(in the rows, 100 means zero)
Rotation paths and how fast each direction turns (deg/step):
Each turn is a multiple of 5 degrees from 10 to 175, or 0.
Each row of a path follows its step; steps can be skipped.

step 2: 91  100  92  149  85  89  84  58  158  131  128  109  82  92  87  67  73  105  87  118  128  122  109  102  141  95  116  79  80  69  56  79  82  140  90  104  141  87  104  100  114  98  75  118  74  117  87  95  70  92  79  84  88  126  165  91  122  92  73  74  127  100  82  116  66
step 4: 91  95  68  133  97  82  91  93  97  59  90  105  111  83  125  78  116  138  106  76  131  109  35  109  129  103  86  100  109  57  40  90  111  131  123  115  129  116  85  120  73  106  90  120  52  118  110  78  128  123  132  89  81  95  94  81  96  58  104  105  143  78  85  122  75
step 15: 86  93  89  145  106  45  62  90  149  94  87  128  127  96  118  80  113  112  91  98  102  140  120  78  106  80  101  95  93  70  83  63  96  111  101  101  111  94  128  73  74  105  77  128  88  154  68  85  104  114  103  65  40  127  103  76  90  71  112  122  101  54  61  85  78
step 19: 111  78  94  87  104  110  79  74  115  108  105  41  101  115  94  58  111  83  82  108  127  116  79  117  132  95  71  109  136  82  116  138  115  160  107  92  108  80  90  130  129  85  103  96  76  88  142  86  78  148  111  83  111  140  125  101  118  65  57  109  124  94  97  147  58
step 20: 98  89  56  118  99  96  95  107  102  80  100  91  143  97  106  147  97  140  93  118  151  147  74  105  130  94  94  111  87  113  65  90  122  98  139  110  120  84  86  96  64  77  72  141  82  152  119  108  134  87  166  64  99  111  96  84  102  71  111  100  122  75  81  128  103
step 22: 133  86  87  94  97  118  100  70  73  104  101  24  97  121  66  70  98  109  109  173  88  135  98  98  129  81  85  89  118  97  115  101  128  118  105  108  133  69  77  124  120  93  96  111  77  149  108  116  105  111  120  56  83  99  144  92  113  85  71  115  113  93  127  115  56
step 23: 105  109  93  109  119  75  115  79  102  67  108  106  103  82  94  141  94  135  99  115  125  169  90  105  112  68  103  136  116  127  75  106  115  92  114  124  111  119  136  77  66  69  90  107  122  133  39  95  111  107  150  72  102  116  87  109  108  89  63  80  88  76  48  142  106
Directions:
110  104  103  106  112  100  104  97  101  92  101  107  109  98  90  99  92  92  109  104  100  95  94  103  110  111  94  91  103  92  102  100  100  101  94  107  106  102  89  101  99  99  105  91  93  91  106  83  94  101  95  103  99  97  107  107  96  102  101  99  105  93  102  107  96 -> 145
100  93  98  93  112  90  102  96  101  88  107  111  108  109  102  95  97  95  100  93  94  102  108  109  101  103  106  100  100  98  99  100  108  101  101  104  86  104  100  100  95  111  97  103  99  99  97  103  103  94  104  99  101  94  86  88  100  99  105  101  86  90  96  96  90 -> 125
104  107  104  100  100  94  112  104  97  100  108  93  105  108  98  109  106  99  89  92  100  106  83  103  99  104  100  100  99  105  99  102  96  103  114  101  102  106  97  96  93  103  98  93  99  97  98  106  103  94  109  113  104  103  93  92  86  105  96  96  113  100  101  107  107 -> 110
110  97  105  106  106  94  99  89  103  102  102  104  88  112  89  100  106  96  98  98  107  99  93  99  101  98  104  104  94  105  94  107  100  100  98  92  97  95  103  105  105  102  101  93  105  108  100  113  100  102  94  97  96  90  105  112  100  109  106  117  103  93  90  105  99 -> 90
102  98  99  95  97  101  109  107  100  101  99  106  88  105  107  98  100  102  110  98  105  107  91  101  107  109  98  97  95  109  94  98  104  91  95  89  92  98  92  95  95  103  107  101  92  100  95  102  95  92  92  88  102  95  103  92  106  104  109  93  108  111  115  96  97 -> 90
105  98  98  98  99  99  103  94  88  92  101  101  97  89  92  106  100  91  108  115  98  90  95  94  94  90  97  102  83  111  107  107  114  103  107  98  103  111  99  94  97  104  97  98  96  103  93  102  97  106  102  97  106  104  99  97  105  100  98  98  94  101  103  104  102 -> 25

step 1: 82  104  70  93  99  155  148  107  73  130  131  103  118  83  127  74  104  140  101  80  103  89  99  73  79  51  84  126  122  96  115  48  91  97  110  43  113  119  54  68  86  100  112  55  140  91  81  112  75  109  85  84  78  105  71  110  91  117  113  89  147  90  130  91  70
step 5: 133  80  79  75  127  75  63  80  103  71  91  133  118  157  60  113  132  86  133  109  112  129  46  70  134  109  94  97  112  89  98  71  87  98  105  78  88  125  120  86  44  109  74  129  79  130  67  126  100  56  91  108  64  90  58  116  110  99  140  128  102  103  103  85  88
step 6: 107  89  94  102  111  109  111  98  126  50  89  87  62  33  123  111  108  136  120  83  141  101  68  108  91  66  75  121  84  88  100  82  124  95  126  70  72  131  85  120  91  121  48  137  98  88  114  124  84  141  137  79  96  111  89  143  158  120  118  115  124  117  126  111  84
step 13: 104  80  80  108  121  119  158  114  107  90  102  158  116  136  137  78  95  71  78  46  66  89  95  122  43  98  118  99  86  109  121  126  120  90  100  93  122  58  80  137  81  78  135  128  106  80  105  81  111  76  102  106  90  125  85  150  95  127  54  85  94  111  114  61  82
step 15: 115  105  73  113  104  83  75  86  126  107  120  65  78  95  77  141  119  81  112  94  98  95  103  84  140  147  143  108  108  102  82  68  82  120  87  102  33  100  112  93  85  53  119  65  53  70  89  95  142  81  82  130  122  79  125  134  105  126  93  79  111  118  64  95  154
step 19: 107  114  58  112  127  165  92  79  82  90  114  80  118  120  116  125  89  118  114  97  112  98  126  113  65  103  116  137  126  116  113  146  126  75  71  139  87  90  120  84  153  138  101  100  139  74  124  131  129  77  134  97  152  105  87  87  53  93  56  95  88  111  83  91  86
step 25: 102  116  115  107  110  97  86  94  131  55  118  127  95  134  107  121  121  82  128  96  60  90  67  109  121  140  116  105  93  114  135  79  67  72  73  136  161  73  145  50  90  107  125  125  102  93  123  122  104  92  68  108  140  81  114  80  144  119  54  79  105  101  100  92  96
Directions:
104  101  108  92  99  100  106  91  104  107  99  103  96  106  97  105  100  103  92  89  112  108  99  91  96  91  103  99  105  107  99  102  102  93  112  99  105  104  90  100  104  99  102  110  90  100  98  110  99  97  94  89  102  96  96  101  101  98  114  89  106  98  110  101  113 -> 10
93  94  100  94  100  108  104  89  96  110  102  96  99  91  102  93  98  91  98  96  94  95  85  102  102  101  92  103  96  100  97  98  89  97  99  101  109  97  94  99  92  106  117  103  100  97  99  90  92  96  108  102  100  98  107  102  82  99  105  98  101  95  98  93  104 -> 35
101  111  95  100  96  102  102  114  110  99  104  93  101  100  106  96  106  94  108  108  98  102  101  84  99  104  99  93  95  101  97  104  103  98  100  94  94  95  81  100  102  98  107  91  103  113  94  102  101  92  94  98  109  104  101  105  94  101  98  99  105  110  102  86  104 -> 25
103  102  116  108  103  108  95  95  111  90  103  103  102  96  95  97  92  96  100  105  104  91  98  100  99  86  106  111  101  102  96  98  95  107  104  92  102  115  96  97  97  103  106  98  108  108  94  97  102  107  103  104  110  96  99  93  106  98  87  90  103  98  95  100  101 -> 135
98  105  94  88  103  99  100  91  96  100  103  99  125  104  96  107  98  99  105  100  103  97  93  87  104  94  101  97  94  105  104  95  97  101  95  101  99  107  98  103  112  108  99  91  99  85  98  101  91  108  99  99  103  112  95  99  102  97  99  100  97  107  93  102  99 -> 160
97  92  101  98  98  101  96  99  85  103  116  97  96  95  97  101  103  103  104  102  99  89  105  101  100  99  102  99  93  97  113  88  104  107  103  98  102  98  97  90  92  102  91  104  93  112  96  99  100  109  104  98  108  104  89  99  105  113  112  101  98  106  100  95  108 -> 70
